In the rows, 128 means zero.
Y: rows in 4 groups, each row roughly a mix of its group's directions:
Y (158 x 11):
[[114 103 112 125 128 185 133 174  87 122 127]
 [179 156 125  67 131 133 154 141 131 117 116]
 [129 175 117  83 105 110 140 141 139 167 160]
 [154 137 141  81 131 145 168 173  95 128 134]
 [135  58 152 106 132 122 149 122 155 106 107]
 [127  72 163 129 111  82 110 100 136 144 127]
 [ 99 124  73 157 120 150 123 159  90 133 108]
 [170 106 131 150  93 126 108  92 116 113 176]
 [113 125  89 131 107 139 106 174  73 118 117]
 [ 89 150  92 180 107 114 114 118 158 111 134]
 [153 194 130 161 148 105 158 120 140 126 127]
 [ 97 101  83 136 119  94 137 107 164 119  93]
 [ 98 160 119 176 137 163 111  92 147 110 143]
 [121 129 113 168  89 138 149 152  93  99 168]
 [ 90 164 141 143 151 177 116 131 106 127 166]
 [126 199 120 149 169 117 144 126 108 137 116]
 [169 106 109 126 132 125 146 107 155 108  67]
 [173 118 177 117  86 135 132 105 142 132  96]
 [180 105 154 119  96  91 162 111 146 123 129]
 [120 142 113 121 126  99 130  87 187 153  95]
 [172 173 138  75 115 121 146 154 119 135 128]
 [172 114 192 107 119 125 135 115 108 104 116]
 [138 162 110  86 136 158 161 145  83 139 145]
 [118  67 130 146 141 116 103 148 146  94  93]
 [131 111 115 162  85 115  80 121 125 117 174]
 [101 142  75 126 120 177 129 163 105 126 140]
 [114  62 131 160 153 111  92 124 119 113 120]
 [ 73 150 139 152 142 146  91 112 118 121 169]
 [ 83 125  85 152 138 142 100 161 151 134  95]
 [182 139 172 105 152 108 155 117 104 129 142]
 [125 154 165 118 109 149 125 114  81 129 181]
 [162 152 106 114 107  99 166  77 132 147 140]
 [172 111 152  96 111  90 157 106 138 129  94]
 [ 96  93 106 111 115 122 158 103 185 115 119]
 [160 131 192 130 128  91 134 112 128 148  96]
 [105 170  78 133 109 159 138 149  99 149 141]
 [ 95 154 109 161 143 145  81 160 114 121 160]
 [153 190 136 134 132  84 127  97 140 141 149]
 [ 95 116 115 176 101 109  90 101 158 118 144]
 [169 104 172  96  96 115 166 116 128 133 137]
 [149 141  91 172 130 101 123 157 175 130 106]
 [141 154 158 156 139 156 105 159  81 104 147]
 [141  84 176 146 130 126 122  82 129  97 112]
 [155  75 110 141 103 104  97 116 170 127 134]
 [ 79  73 102 124 134 159 144 126 138 138 152]
 [137 115 116  91 128 181 100 157 110 102 159]
 [107 173  77 144 161 134 149 158 112 116 128]
 [152 124 128  82 133 106 183 111 159 145 107]
 [151  54 148 121 120 118 123 142 119 131  93]
 [112  88 103 160 136  78 112 128 150  94 113]
 [155  69 166 127 124  90 114 103 137 118 138]
 [156 112 172 102  81 101 149 123 130 158 112]
 [163 143 149 115 157 113 141  79  96 110 162]
 [115 175 143 114 110 112 192 115 113 138 144]
 [119 107 106 133 104 111 142  97 199 129 116]
 [105 168  79 146 154 166 116 155 128 119 143]
 [ 82 101  97 120 114 143 114 127 174 154  99]
 [161 169 152 140 116 111 149  76 114 124 159]
 [163 123 136 122  83  90 150  96 146 163 114]
 [134 147  99 137 137 173 108 139  79 117 170]
 [175 148 152 134 139 146 118 134  67 147 147]
 [140  63 146 104 124 156 125  93 153 114 124]
 [153  69 155 126  92 103 109 104 130 120 148]
 [116  90  82 166 134 107 105 141 145 100  99]
 [154 113 154 105 101 103 144  98 178 143 101]
 [113 122 186 120 149 151 131 142  74 139 115]
 [138 172  97 128 113 157 118 139  66 135 132]
 [ 77  99 107 122 124 155 111 160 148 143  89]
 [117 117  98 111 148 186 127 165  98 118 153]
 [151 134 181 121 129 133 132  96 157 141 180]
 [102 156  79 128 136 133 136 152  74 140 104]
 [129 164 131 112 177 144 164 157 141 144  91]
 [166 135  93 121 161 140 142 122 141  86  83]
 [155 177  95 122 103 114 158  92 110 139 150]
 [141 105 159 123 102  91 104  87 162 151 103]
 [ 94 128 130  95 174 142 128 165 151 132  87]
 [ 92 139 112 157 168 143  97 150 101 107 163]
 [123 146 165 153 162  84 126  75 124 132 124]
 [128 119 121 133  82 137  91 132  77 118 170]
 [114 138 114 129 133 188 114 167  81 135 140]
 [100 173  82 147 153 161 128 155 120 119 145]
 [115 100 112 170  95 125 100 163 111 142  88]
 [102 111 142 147 152 168 111 168  79 116 120]
 [ 85 109 123 138 147 152 115 154 180 130  91]
 [171 145 160  97 106  81 155 126 120 138 106]
 [125  83 152 149 101 103 111 103 178 132 111]
 [183 119 138 119  83 111 138  91 105 125 152]
 [155 135 160 127 128 108 125 127  53 135 146]
 [150 111 193 141 108 159 150 135 118 144 156]
 [123 175 146 112 138 164 149 169 136 139  88]
 [176 126 137 111 101  94 138  78 110 142 150]
 [ 92 173  70 152 150 118 131 129 140 134 139]
 [110 176 107 146  67 146 122 128 117 153 123]
 [ 96 117 108 174 107 103  86 132 114  97 153]
 [176 109 141  83 128 166 146 147 120 105 104]
 [123  93 125 143  68 113  99 104 104 112 155]
 [ 95  73 158 162 149 140 124 124 149  97 124]
 [116 103 110 169 128 151 109 143  95  97 176]
 [134 152 119 120 129 132 100 127  53 133 160]
 [168 110 139  82 101  92 146 147 128 156 103]
 [125 150 123  82 174 104 163 131 154 128  98]
 [ 72 153 120 160 123 119 110 115 133 152 174]
 [180 153 173  97 140 118 150 113 146 136 103]
 [123  62 116 137  86 108 100 132 150 120 126]
 [ 82 136  83 155 126 170 109 158 122 119 139]
 [113 168 150 166 138 119 143  89 152 131 172]
 [160 180 123 104 152 113 166 130  93 132 147]
 [110 140  80 127 126  76 131 158 133 170 126]
 [133 179 111 117 165 160 141 168 106 144 111]
 [109 159 127 182 165 118 104 111 111  92 134]
 [170 133 161 123 121  76 126  85 153 140 123]
 [ 85 150 105 148 124 154  98 179 102 128 132]
 [148 178 110 160 143 167 110 118 142  96 104]
 [ 90 124  91 164 140 135  70 121 145 123 139]
 [155 109 105 140 104 125  97  82 130 112 178]
 [139  97 151 115 110  83 125  90 170 146 104]
 [122 158 117 137 140 154  61 151  93 133 132]
 [115 144 147 186 115 109 144 113 149 162  90]
 [157  64 150  99 108 109 133 139 128 144 101]
 [128 147  98 169 136  84 103 141  96 135  92]
 [169 111  90 116 118 153  89 172 118 144 140]
 [115 155 100 165 155 176  95 148 124 104 131]
 [ 80  84 156 130 148 134 102 113 157 107 106]
 [182 124 177 113 133  87 137 104 120 116 135]
 [142 172 156 113 148  91 173 128 139 133  94]
 [126  79 157 121  99  92 132  87 151 151 125]
 [132  89 184 144 139 106 124  96 167 114 126]
 [ 99 167 130 160 178 119 116  92 146 116 146]
 [130 116 128 152 139  90 105  85 106  89 167]
 [122  83 175 125 125  78 121  95 119 128 142]
 [ 98 141  57 131 115 141 124 160 111 130 109]
 [136  75 111 112  84 125 122 146 169 127  99]
 [151 138 155 130 174 145 154 124 169 147  88]
 [113 165  99 150 143 152 115 167  77 128 137]
 [144  93 160  74 101 127 157 124 159 137 115]
 [ 80 144 101 162 144 155  98 110 146 125 163]
 [160 156 144  87 156 153 154 149  85 137 136]
 [116  94 120 164 113 133  66 113 119 116 159]
 [111  59 151 123 118 111 126  86 146 136 137]
 [ 88 146  97 136 159 154 114 179 130 134  99]
 [158 108 176 105 104 172 129 114 120 155 150]
 [ 66  97 108 128 126 159 117 156 149 109 110]
 [138 178  93  91 101 139 160 130 100 132 145]
 [126 203 130 133 138 132 136 115 112 146 169]
 [169  93 163 139 117 100 109 102 102 113 161]
 [173 139  96 122 150 135 142 154 125 101  75]
 [160 142 110  94 121 128 189 144 126 127  90]
 [ 76  94 112 147 101 123  91 154 106 107 134]
 [160 177 136 152 142  89  85 110 118 136 136]
 [112 170 135 125 185 136 162 127 150 137  96]
 [142 100 143  77 113 168 146 138 165 117 153]
 [ 84 100 121 149 155 114  85 149  91 113 143]
 [ 78  90 128 154 128 135  82 122 153 117 102]
 [142 166  86 119 173  99 133 135 137  91 146]
 [106 159  90 152 114 159  91 164 100 137 133]
 [159  82 169  87 124 116 160 121 150 130 126]
 [152 190 113 148 123  87 139 103 128 147 149]
 [ 89 161 100 171 141 129  93 151 105 111 145]]
which group is each row in? (one row of each group first):
[176 145 139  75  96 126 148 117 145 151 145] -> H
[142  78 141  89 156 148 114 122 173 146 135] -> G
[ 83 129 139 135 121  97 122 128 146 169  74] -> B
[131  74 160 134 100  81 121 118 130 157 113] -> V

[162  71 173  97 120 144 128 124 119 113 116] -> V
[107 153  75 174 112 136  85 123 125 131 125] -> G
[116  92  99 151 139 104  75 130 119  95 155] -> G
[123 189 100 151 113 158 133 154 125 156 105] -> G
[125  80 176 107 156 129 165 103 118 119 115] -> H
[160 100 173  97 103 117 148  91 123 127 156] -> G
[143 150  68 145  94 110 101 132 113 155 107] -> H
[ 73 144 164 149 140 111 130  79 133 144 119] -> H
[148  59 117 114  99 103 128 126 151 121 104] -> G
[175 101 122  98 132 144 160 142 128 108  78] -> V
[ 86 115 115 130 111 175  93 160 103 142 107] -> H
[109 140  86 135 133 179 113 156 101 109 162] -> B
[165  95 110  86 154 156 140 141 131  94 102] -> V
[128 102 137  78 148 170 121 176 120 146 128] -> G
